Rows are one point carried round by a steady rotation, each followed by how many ticks it has turned.
The counts run from 0 to 201.
[  5  14  -3  18  10   1 -12 -17  23  17  10  21  -5 -17   5  10  16   3
   0  -4   5  22  15  -1   9  11 -11 -17  15  12  -1  -5  11  40 -14]
8
[ 21 -12  14   2  -8  19 -17 -18 -29  -1  -3 -16 -12   3   5  13  10  -4
   0 -15 -11  19  -7  18   1  -3  -1  -3  -8  -2 -14  12  17  31 -27]
185
[  7   1  -6   1  15  11  -8  10  10  11 -18   3  16 -24 -25 -29   1 -11
   6  -4 -18  -6  27   4 -18  30   1 -17   5   1   3  -5   3  -1   3]
163
[-40   5  32 -10  13 -25   2   1  25 -11   7  -2  -9  -6  15  -7   8  -1
  10   5   0  -8  35   9   0   1  -1  21  20   5   4 -10   7  -6 -11]
103
[ -7  15  -7 -20  -5 -14   5  -1  -5   3  15 -19  13 -26 -11  -6 -32  -5
   1 -18  16 -18  22  17   9  -9   8  14 -13   1  17  13  15 -25 -25]
136
[ 24  28 -16  12  -4 -19  22   0  -3  12   6 -14   7  29  -5 -11 -19   4
  -3  10  12  19 -23  -3 -12 -14 -23 -17 -11 -10   4 -15 -15 -13  12]
124
[  7 -11  -7 -21  24  -5 -30  27  -5  23  10  38   3   5 -13  -1  -5   1
   2  17  11   1 -15  23  -9  -2   8 -10 -20 -10   8   7  -6   5   7]
173
[-15 -24  10  -7   3   2  12 -17 -14 -10 -33   0   3  -7  20  -1   8 -25
   0   4  18  18   4   0   0  11  14   8   4  24 -15  11  -2  29 -10]
40
[ 28  19 -18 -17  10 -14 -32  15  -8  12  17  10   4  11  -8  -4 -10   0
  -7  22  14  -4 -11  -5  -4   7  12 -14 -14   7  17  24  -9  23  -7]
128
[  9 -25 -13 -11 -20  14   1  10  22   2  13  11  31  17   3  23  12  22
   2   5 -13  -4  -2 -31  12  26  16 -12  -9   4  -2  -8  -4  -9  25]
155
[  7   1 -20  -4 -26   4  -3  11 -14  -7  -6 -51  -7 -14  -3  10 -26   5
  15 -12  18  -4  -2  12   8  -5  -5 -15 -26   1  -2   2  10 -20   1]
23
[ -4 -18  12  15   8  17 -20 -10  -9 -10 -11 -15 -28 -12  11 -26  16  -1
   8 -22  -3  -1  -8   5  -1   4   9  15  17  -2  -4  41  24  -5  -2]
31
[ 17   5 -13  11 -14  13   4   6   1   0 -23 -50  -9   5   6   6  -7  -6
  11 -18   1   5   9  24  20 -15 -18 -12 -11  -4 -16  11  11   2   4]
22
[ -9   9   3  36   8   0  22   1  25  18  -4   0 -13   0  -4 -16  19  12
  10 -13   6  20  -4   4   8  -6 -18 -18  19 -16   4  -2  -9 -12  35]
166
[ -3   9  -8  23   2 -12   6   8   6 -15  10 -33  -2 -12  15  25   3 -24
  30  -9  -1  11  18   3  11   7 -13 -12 -15 -10  -4   8  32   3 -12]
67
[ -1 -18   9 -19  17   1  -4  13   0  11  19  36   2   5  10 -12  -3   9
  -4  10 -12  -9   2  26 -14  -1  26  16 -16  -9   1  -6  -6 -37  -3]
105
[-19  12   8  -9  14  12   8  21 -17 -17  -6 -11 -15 -18 -13  18 -13  20
  10   1 -14   1  -3  12  -1  21  32  -9   1  -9 -11  16   1 -18   1]
100
[  5  11 -14   2 -35 -20 -22  12  -6 -16  13 -27  -1  -7   1  26 -18  14
  15   4  -1 -15 -11 -21  19  -3   4   1 -34  -7  17   3   4 -28   2]
24
[-32   4  24  25 -10   9   1   7   5  -3 -23   9 -23  -3   2   9  37  14
  12  -4  15  13 -17   7  27  -6   4 -10  -1   1  -7  17  -3  10  18]
98
[-16  19  11 -13 -21  11  -5  13 -16   6 -11  15  23  -2 -22 -16   9   7
  -7   5   5 -11  -3  34  11   9  11 -29 -26  15   6   3 -15   1  -4]
96
[ -1   6  16   2 -14  -5  14 -17  10   8  17 -17  10  34  18  -5   2  -3
 -20  -5  28  10 -10 -10  -2 -23 -23  13  11   3  -5 -21  10   0  15]
80
[  7 -19  -4  -2   4   6  -4   6  20   8 -14   7  -8 -11  12 -17  20  -7
  12  -9   9  -3  18  41  -8  -7 -20  -3 -24  19  -1  14   3 -12 -17]
63
[ -7  13  14 -13 -11  34  -7   2 -27   5 -14   5   0  -4  -4   1  -4  -1
   8 -10   0  -2 -24  25  11 -12  16 -19 -36   0 -13   9  19  -6 -11]
141
[ 10   1   1 -10  22 -22 -12  13  11 -11  16  -1 -15 -31 -11   0 -17  28
   8   7   1  -1  24  12  -6  19   4  11   0   2   4  14 -10 -22 -14]
59
[-11 -18  -4 -22 -11  15  39  -3   5  16  -1   4  22 -13 -17   3 -13  20
 -11  -9  -2  -4   2 -12 -13  -5   3   6   4   0   1 -15 -10 -25  13]
46
[ -6  21  12  10  -6 -25   5   3  -4  10   6   1   1   0 -17 -17   3   4
  -7  -3 -16  -2  39  17  36  -2  14  12  10   2   2   6  -2  25 -11]
94
[ 31  -5 -14   3  17  15 -12 -25 -16   0 -18   0   8 -31  -6 -13 -14  -7
   2  -4 -12   2  -1  -7 -22  22   3  -2   2   8   2 -14  -2   6 -20]
118
[ -3 -28  20  -9   5   4   7 -23  -2  -7  -2   0  -8   5  20 -15   8  17
 -21 -14   3  -2  11  15  -6  -4   9  39   5   8 -17   1   1 -14 -11]
149
[ -8   0  17 -11  -4  29 -13  10 -19  14  -9   2   1   9 -10 -11   8  -5
  -5 -23   1  13   3  43  20 -17  11  -1 -18  -2  -7   7  24  16 -24]
140
[  4 -20 -10   2   9   0  14  -8 -13  -2 -31 -11  17 -22  -8 -12 -20  21
 -10   6   5   7   9 -18  -8  -1  18  -4 -33  12 -13 -18 -35 -20  -6]
159
[ 17 -30  -5 -12 -26  19   5  -7  22 -11  -5  -4  19 -11  11   3  14  11
   6 -14  -3  -3  19 -17  10  47  10 -13   4  25 -18  -1   8  -6   0]
154
[  2   0  -4 -22   8  22   6  -3 -12  -7   9 -12  17  32  -7  -5 -15  18
 -29  -2 -12  -8 -16  -9 -41  -5   0  12  -6 -16  -5  10  -6 -25  -5]
191
[ 16   3  11  15   9 -11  28 -20 -11   9   4  -7  -7 -18  -8 -11 -12  10
  -8  -3 -20  17  27  16  18   2   9  14  11   9 -10 -12 -23  17  -8]
49
[ 27  23 -15 -12  21 -19  -4   2  -6   1  14  10 -22   3  -7   7 -49   9
  -6  18  -7  -7 -19  -2  -8   0   6  16   2  -8  -5 -16 -16  -7  -5]
15
[-11 -18  -7  10 -11  -2  39 -11   2   6   9   9   5  -5 -17   8  -7  30
 -15   8  -8  -2 -17 -11  -3 -21   6  12   5   0   6 -22 -31 -22  23]
47
[  0 -22 -16 -20   0   3  -6  -9  -4  -3   2  34   6 -13  -7  18  -2  -4
   2  13  -5  -5 -17 -31   3  25  28   0  11   8   2   8   1  19   3]
42
[ 12 -20 -14  15 -16  -3   3  -2  -1  -4  31  25   3 -10  14  35   7  -4
  25   2 -11   8 -14 -12  12  27  12 -20   2  -2   6 -15  16  -8   7]
110
[  7 -25 -22  -9  -7  -1  -2   5   3  -3   3  -5 -21 -34  -4  15 -18  10
  20 -14  20  -9 -21  10  -2   4   1   6  -4 -15   5   7  13 -21  -6]
177
[-28  10  31 -19  -7  -4   3   6   7 -16   1  -1   8  24  13  14   0  -4
 -15  17 -11 -28  -6  -8 -16  -7  -7  29   8 -12   5 -29   0  -8  -2]
147
[ 26  33  -6   2  15 -29  -4   3   7  -8  -3  10 -18   3   0   3 -26 -23
   3  15  -8 -19  -4   3  -6 -14 -15  16   9   1  15 -12  -6  13  -4]
16
[ -5   1 -33   8  -6  -4   9  16  -4  -8  -2   2 -21   5 -14  10  -9   0
  -3  -3   3 -10 -29  -7   0 -23   3   2   0 -23  17  33  -8 -10  18]
133
[  9 -16 -20 -43 -17   5 -23   4   3  10 -23   3  14 -15 -12  -2   4   7
 -12  -1  19 -13   8 -10  -4  19  -3   3   6  19  -9  18   0  26   4]
86
[ -5 -36  -8 -18  -6   5  -4 -16 -12  -6 -11  19   7 -33  10  10  -4  -1
  -3  -8  19   9  -1 -16   3  27  27   2   0  28 -14  12   8  24  -7]
41
[-16   0   2  13  16 -20 -32   2   6   0  19   3  13  11   7  15  13  -4
  -6  13  -2  -7  -3 -25   3 -25  -6  10 -26 -21  15 -11   1 -10  -1]
70
[-22 -10  13  25   4   3 -19 -12 -14 -15 -18   0 -22   6  11 -24  28  -9
   2  -3   1  -9 -20  -2   4 -17   2  18   7  -4   5  25   6  -6   9]
30
